In the data rows, zero lies at 4.5, halfway between 4 and 5.
Some points:
[4 4 4 4 5 5 5 4 4 4 4 5 4 5 4 6 4 5 4 5 5 5 4 4 5 4 5 3 7 4 4 4 4]
[4 4 4 4 4 4 5 4 4 9 4 3 4 3 4 3 3 7 7 4 4 3 4 3 4 4 9 9 4 4 9 4 3]
[8 6 4 4 4 4 4 4 9 4 4 4 4 3 5 4 5 4 4 9 4 5 4 4 4 5 4 4 4 5 4 7 4]
[4 4 7 4 5 5 5 4 5 5 4 5 7 5 4 4 4 5 4 5 5 6 4 4 5 6 4 3 5 5 4 4 4]
[5 4 6 4 6 5 5 4 5 5 4 4 6 4 5 4 9 5 5 5 4 5 4 4 4 5 4 4 4 4 5 4 5]
[4 4 4 5 4 4 4 6 4 4 4 4 4 7 5 5 5 4 5 5 4 3 5 5 7 3 4 5 4 5 4 5 6]
[5 5 4 5 4 4 3 9 5 4 4 5 4 5 5 5 5 4 4 5 4 3 4 5 4 3 5 5 4 4 4 6 6]
[2 3 3 3 4 3 4 3 3 3 3 2 4 2 3 2 3 3 3 3 3 3 3 9 3 2 3 3 3 3 4 3 2]
[6 5 6 5 5 4 4 4 8 4 4 4 6 4 4 4 9 4 4 6 4 6 4 5 4 7 4 4 4 5 4 5 4]
[3 3 4 4 4 3 4 4 3 4 4 3 4 3 3 3 3 4 4 4 4 2 3 9 3 3 3 3 3 3 3 4 2]
[4 4 5 4 4 3 3 4 4 4 3 3 4 2 3 3 4 3 3 2 3 9 3 3 3 9 3 4 3 4 3 4 3]
[4 4 4 4 4 5 5 4 4 4 4 9 4 4 5 4 4 5 4 4 5 4 4 3 4 5 4 3 4 4 4 4 5]
[4 5 6 5 4 4 4 4 5 4 4 5 5 4 4 4 4 4 4 4 5 7 4 4 6 7 4 4 5 8 4 4 4]
[4 5 4 5 4 7 4 4 4 4 4 6 4 5 7 5 4 4 4 4 4 4 5 5 4 4 4 4 4 4 4 4 9]
[4 4 4 4 5 4 5 4 5 5 5 4 5 8 5 5 5 5 4 5 5 5 5 4 4 5 4 4 5 4 5 4 4]
[2 3 4 3 3 2 1 2 2 1 2 0 3 0 2 1 3 2 2 1 1 9 2 0 3 9 2 4 1 3 2 3 1]
[4 5 4 4 4 6 5 4 4 5 4 5 4 6 6 5 4 4 5 4 9 5 5 4 4 4 4 4 5 4 4 4 4]
[9 6 3 4 3 3 2 3 9 2 3 1 2 0 3 2 5 2 2 8 2 3 3 3 3 2 2 4 3 4 3 7 2]
[5 4 4 4 5 5 4 4 4 4 5 4 4 9 4 6 7 4 4 2 5 5 7 5 4 3 6 6 5 4 5 4 5]
[4 4 4 4 4 4 6 4 4 9 6 4 4 4 4 4 4 9 9 4 4 4 5 4 4 4 8 8 4 4 8 4 3]
[9 5 4 4 4 4 5 4 7 4 4 3 4 3 4 3 4 4 5 7 4 3 3 3 4 4 4 3 3 4 3 5 3]
[5 5 4 5 3 4 3 8 5 4 4 6 4 6 5 6 5 4 3 8 4 2 6 6 4 3 3 6 4 4 4 7 8]
[5 6 4 4 5 5 5 4 6 4 4 4 5 4 5 4 4 4 4 9 5 5 4 4 5 5 4 3 4 5 4 9 3]
[5 9 4 4 5 7 5 4 5 4 4 4 4 4 6 4 4 4 5 7 5 5 4 4 6 5 4 3 4 6 4 6 4]
[4 4 4 5 3 5 3 4 3 4 4 8 5 7 5 6 6 4 5 3 5 3 5 4 4 3 4 6 6 6 4 4 8]
[4 4 5 6 4 5 5 4 5 4 4 4 5 4 4 4 4 4 4 5 4 7 4 4 5 6 4 3 5 5 4 4 4]
[3 4 3 4 4 4 3 3 3 3 4 3 3 3 3 6 4 3 4 3 3 3 4 3 3 3 3 4 9 3 4 4 4]
[4 4 5 4 9 5 5 4 4 5 5 5 6 5 5 4 4 5 5 5 5 5 4 4 4 4 4 4 4 4 4 4 5]
[4 6 4 4 4 4 4 4 4 4 4 5 4 5 5 5 4 4 4 5 4 6 4 4 7 5 4 4 5 9 5 4 4]
[4 4 4 4 4 4 4 4 4 4 4 4 4 4 4 5 4 4 4 4 5 4 4 3 4 4 4 4 9 4 4 4 4]
[4 8 4 4 4 5 4 4 4 4 4 4 4 5 5 4 5 4 3 5 4 4 4 4 9 4 4 5 5 9 4 5 4]
[4 4 4 4 5 4 5 5 4 4 5 6 5 5 4 5 4 5 5 6 5 4 4 4 4 5 5 3 4 4 4 4 4]
[4 4 4 5 4 4 4 4 4 4 4 4 4 9 5 5 6 5 4 3 5 3 6 5 9 3 4 6 5 6 4 4 7]
[2 3 2 3 3 2 2 3 2 2 2 1 2 0 2 1 2 2 2 1 1 1 3 9 2 1 3 4 1 2 2 3 1]
[4 4 5 9 3 5 3 4 4 3 3 4 6 3 4 5 5 3 4 4 3 7 4 4 3 6 4 5 3 5 4 4 7]
[3 4 4 4 4 4 5 4 4 4 4 5 4 5 4 4 4 4 4 4 4 4 4 2 4 3 4 3 5 4 4 4 4]
[4 4 6 4 5 5 4 5 4 4 5 5 4 6 4 5 5 4 4 5 4 4 5 7 5 4 4 5 4 4 5 5 5]
[4 4 9 4 4 4 5 4 4 4 4 5 9 4 5 4 3 4 4 5 5 5 4 4 5 5 4 4 5 4 4 4 4]
[4 4 5 4 5 5 5 5 4 5 5 5 4 5 5 5 4 5 4 5 5 5 4 4 4 4 4 3 5 4 4 4 5]
[4 6 4 4 4 8 4 4 4 3 4 5 4 4 8 6 4 4 4 4 9 4 4 4 4 3 4 5 4 4 4 5 5]
[4 4 5 4 5 4 7 4 4 7 7 4 4 4 4 4 4 7 7 4 4 4 9 4 4 4 7 6 4 4 6 4 3]
[4 6 4 4 4 5 4 4 4 4 5 4 4 6 4 5 5 4 5 4 4 3 5 4 9 4 4 5 4 9 4 5 5]
[4 4 5 6 4 4 4 5 4 4 4 5 4 4 5 6 4 4 4 6 5 5 4 4 4 5 4 4 4 4 4 5 5]
[4 4 6 4 6 4 4 4 4 5 5 4 6 9 5 5 6 5 4 3 5 4 6 5 4 3 4 6 5 4 5 4 6]
[3 4 4 4 4 3 4 3 4 4 3 3 4 3 3 3 3 4 4 4 4 8 3 2 4 8 4 3 3 4 3 4 2]
[5 7 4 5 4 9 4 4 4 4 4 5 4 4 9 5 4 4 4 5 7 3 4 5 4 5 5 4 4 6 4 5 7]
[4 4 4 4 5 5 5 4 4 4 4 9 4 4 5 3 4 4 4 4 4 4 4 4 4 4 4 4 4 4 4 4 6]
[4 4 5 4 6 4 8 4 4 6 8 4 6 4 4 4 5 8 8 4 4 4 7 4 3 3 7 7 3 4 6 4 5]
[5 6 4 4 4 5 5 4 7 4 5 4 4 4 5 4 4 4 4 9 4 5 4 4 5 5 4 4 5 5 4 7 4]
[3 4 5 4 4 4 4 4 3 4 4 4 4 4 4 3 3 4 4 4 4 4 3 9 3 3 4 3 4 3 4 4 3]
[3 4 4 4 4 5 4 4 4 4 4 5 4 5 4 4 4 4 4 4 4 4 4 3 4 4 4 4 5 4 4 4 4]
[4 4 4 5 4 5 4 4 4 4 4 7 4 3 5 9 4 4 3 3 6 3 4 4 3 3 4 4 4 4 4 4 6]
[4 4 4 4 4 4 5 4 4 9 5 4 4 3 4 3 3 8 8 4 4 4 4 3 4 4 9 9 4 3 9 4 3]
[4 4 4 4 4 3 9 3 3 8 9 3 4 4 4 4 5 9 9 2 3 3 9 4 3 4 8 9 4 3 9 4 5]
[4 4 3 4 4 5 4 9 4 4 4 4 4 4 4 4 4 4 4 5 3 3 4 4 4 3 3 4 4 4 4 5 5]
[4 5 9 5 9 5 4 4 4 5 5 5 8 6 5 5 7 5 5 3 4 3 5 5 4 4 5 6 4 4 5 4 9]
Along one direction, these points spread out more than along any other. Take the direction at right angles to it along which they spread out most. Go by this last direction. How far along it is each point below, from 0 to 99? 50 is the average, and the first point above lies past it. One standard deviation of the points above along it is 16.
[3 4 3 4 3 5 3 3 3 3 4 9 3 3 5 7 4 3 4 3 3 4 4 3 4 2 3 5 3 3 4 4 7] 55
[4 4 5 9 4 4 4 4 4 4 4 4 5 3 4 4 4 4 4 4 4 5 4 3 4 6 4 3 4 4 4 4 4] 48
[4 4 5 4 4 4 9 4 4 6 9 4 4 4 4 4 4 6 6 4 4 4 5 4 4 4 6 6 4 4 6 4 4] 31
[4 4 4 4 5 5 5 4 4 5 5 4 5 8 4 5 5 5 5 5 6 4 5 4 4 5 5 4 5 4 5 4 4] 52
[4 4 4 4 5 4 5 4 4 4 4 5 4 4 4 9 4 4 4 5 5 4 4 3 4 4 4 3 5 4 4 4 3] 54
[4 4 4 4 5 5 5 4 4 5 4 5 5 4 4 9 4 4 5 5 5 4 4 4 4 5 4 3 4 4 4 4 3] 53
[5 4 5 4 4 5 5 4 5 5 4 5 5 9 5 5 6 5 6 4 5 4 5 5 5 5 5 4 5 4 5 4 5] 58
[5 4 6 5 4 5 5 4 5 4 4 5 6 4 4 4 4 4 5 5 4 8 4 4 5 7 4 4 5 5 4 4 4] 54
[5 4 5 4 4 4 4 4 4 4 4 5 5 4 4 4 4 4 4 4 4 9 4 4 5 9 4 4 5 5 4 4 4] 51
